B =
[[109 122 134 125 118 144 129 111 124 123]
 [117 116 141 130 116 145 127 131 138 140]
 [130 136 121 127 151 109 123 115 120 116]
 [118 138 122 114 134 111 128 112 111 125]
 [128 130 123 135 151 122 122 110 124 109]
 [126 127 123 129 131 135 126 124 130 115]
 [136 130 125 123 128 132 118 123 131 121]
 [108 126 133 120 118 139 129 109 120 124]
 [122 123 122 134 135 133 132 130 128 116]
 [121 131 123 128 144 124 124 104 119 109]
 [126 127 124 131 130 137 126 130 128 116]
 [112 133 129 110 117 120 130 120 115 138]
 [126 122 136 125 130 129 140 120 125 124]
 [130 123 134 130 126 133 127 135 120 125]]
B[0][-10] = 109
B[-7][-3] = 109
B[-6] = [122, 123, 122, 134, 135, 133, 132, 130, 128, 116]
B[-13][-9] = 116
B[:, -6] = [118, 116, 151, 134, 151, 131, 128, 118, 135, 144, 130, 117, 130, 126]
B[3][3] = 114
B[12][4] = 130
B[-13][-8] = 141
B[4] = [128, 130, 123, 135, 151, 122, 122, 110, 124, 109]
B[:, 0] = [109, 117, 130, 118, 128, 126, 136, 108, 122, 121, 126, 112, 126, 130]
B[12][-8] = 136
B[:, 1] = [122, 116, 136, 138, 130, 127, 130, 126, 123, 131, 127, 133, 122, 123]
B[9][6] = 124
B[:, -7] = [125, 130, 127, 114, 135, 129, 123, 120, 134, 128, 131, 110, 125, 130]
B[-13][5] = 145
B[2][-4] = 123
B[3][6] = 128
B[8][-5] = 133
B[-1][6] = 127
B[3][9] = 125
B[-9][-3] = 124
B[-1][-2] = 120
B[-3] = [112, 133, 129, 110, 117, 120, 130, 120, 115, 138]
B[5][0] = 126
B[-7][-2] = 120
B[-13] = [117, 116, 141, 130, 116, 145, 127, 131, 138, 140]
B[7][-6] = 118
B[-3][-8] = 129
B[1][-3] = 131
B[-8][-10] = 136
B[10][6] = 126
B[-11] = [118, 138, 122, 114, 134, 111, 128, 112, 111, 125]
B[-9] = [126, 127, 123, 129, 131, 135, 126, 124, 130, 115]
B[6] = [136, 130, 125, 123, 128, 132, 118, 123, 131, 121]
B[:, -1] = [123, 140, 116, 125, 109, 115, 121, 124, 116, 109, 116, 138, 124, 125]
B[-7][1] = 126
B[:, -2] = [124, 138, 120, 111, 124, 130, 131, 120, 128, 119, 128, 115, 125, 120]

X =
[[136 105 143 109]
 [104 145 109 146]
 [119 111 145 108]]
X[0,0]: 136
X[1,2]: 109
X[:, -3]: [105, 145, 111]
X[-3,-2]: 143

m =
[[138 136 141 131 127 138 119 114 124 131 137 124 120]
 [130 125 127 133 134 124 119 102 132 129 137 115 130]
 [135 120 127 130 139 130 131 123 129 130 138 127 129]
 [118 117 116 129 126 117 131 130 127 129 129 127 147]
 [128 137 125 131 115 124 126 120 128 133 129 129 126]
 [133 118 126 119 141 131 127 126 130 131 130 123 127]
 [126 126 125 129 131 134 134 129 126 127 130 128 125]
 [128 120 125 129 134 126 128 123 131 128 124 125 132]
 [117 123 120 133 123 119 130 125 122 131 127 127 145]
 [137 128 137 133 137 135 129 131 124 128 135 130 116]
 [139 124 129 132 133 140 128 127 124 128 133 131 131]]
Rows and columns are counted from 0.
(0, 0) = 138
(10, 4) = 133
(8, 11) = 127
(9, 0) = 137
(5, 9) = 131
(0, 12) = 120
(6, 7) = 129
(7, 1) = 120
(3, 10) = 129
(10, 0) = 139
(7, 2) = 125
(4, 10) = 129
(10, 3) = 132
(4, 4) = 115
(8, 1) = 123
(3, 11) = 127
(0, 10) = 137
(4, 7) = 120
(9, 8) = 124
(6, 1) = 126
(6, 6) = 134
(9, 9) = 128
(6, 0) = 126
(2, 9) = 130
(4, 8) = 128
(9, 4) = 137
(3, 2) = 116
(2, 6) = 131
(5, 0) = 133
(1, 4) = 134
(6, 5) = 134
(2, 8) = 129
(7, 7) = 123
(5, 3) = 119

a =
[[149 142 118 134 126 151 142 130 129 128 127 137 126 117]
 [128 128 128 128 129 128 129 128 129 127 128 128 129 128]
 [133 137 149 146 131 117 134 123 129 127 129 127 133 109]
 [129 129 128 129 131 128 127 128 128 127 129 130 129 130]]
a[0, 0] = 149
a[1, 5] = 128
a[:, 11] = [137, 128, 127, 130]
a[1, 12] = 129
a[:, 7] = [130, 128, 123, 128]
a[:, 0] = [149, 128, 133, 129]
a[0, 1] = 142
a[2] = [133, 137, 149, 146, 131, 117, 134, 123, 129, 127, 129, 127, 133, 109]
a[1, 2] = 128
a[3, 9] = 127
a[0, 13] = 117
a[3] = [129, 129, 128, 129, 131, 128, 127, 128, 128, 127, 129, 130, 129, 130]
a[2, 12] = 133
a[3, 2] = 128
a[:, 6] = [142, 129, 134, 127]
a[2, 0] = 133
a[1, 11] = 128
a[1, 3] = 128
a[3, 11] = 130
a[3, 5] = 128
a[1] = [128, 128, 128, 128, 129, 128, 129, 128, 129, 127, 128, 128, 129, 128]

W = [135 138 131 118 133 113 116 109 124 150 129 120 136 138 125]
W[0] -> 135
W[4] -> 133
W[1] -> 138
W[5] -> 113
W[3] -> 118
W[14] -> 125

M = [130 150 133 134 145 137 115 130 137 126 120]
M[0]: 130
M[5]: 137

x =
[[109 138 126 146 137 122 134 144 112]
 [111 130 125 146 133 126 136 151 113]
 [112 148 125 141 143 116 134 134 116]
 [115 153 122 135 145 113 134 129 121]
 [110 134 126 146 135 124 135 148 112]
 [109 142 126 145 139 119 134 141 112]
 [113 151 124 138 144 114 134 131 118]
 [110 145 126 143 141 117 134 137 114]
 [113 127 123 146 131 128 137 153 115]]
Indices start at 0.
row 0 col 0 = 109
row 7 col 3 = 143
row 7 col 4 = 141
row 6 col 2 = 124
row 8 col 4 = 131
row 6 col 6 = 134
row 6 col 0 = 113
row 2 col 1 = 148
row 3 col 5 = 113
row 2 col 7 = 134
row 4 col 7 = 148
row 5 col 1 = 142
row 7 col 6 = 134
row 8 col 6 = 137
row 0 col 1 = 138
row 5 col 2 = 126
row 7 col 8 = 114
row 5 col 3 = 145
row 1 col 4 = 133
row 0 col 6 = 134
row 3 col 7 = 129
row 0 col 3 = 146
row 2 col 0 = 112
row 3 col 1 = 153
row 1 col 3 = 146
row 6 col 4 = 144
row 7 col 7 = 137
row 2 col 8 = 116
row 8 col 8 = 115

A = [148 131 103 101]
A[-4] = 148
A[-2] = 103
A[3] = 101
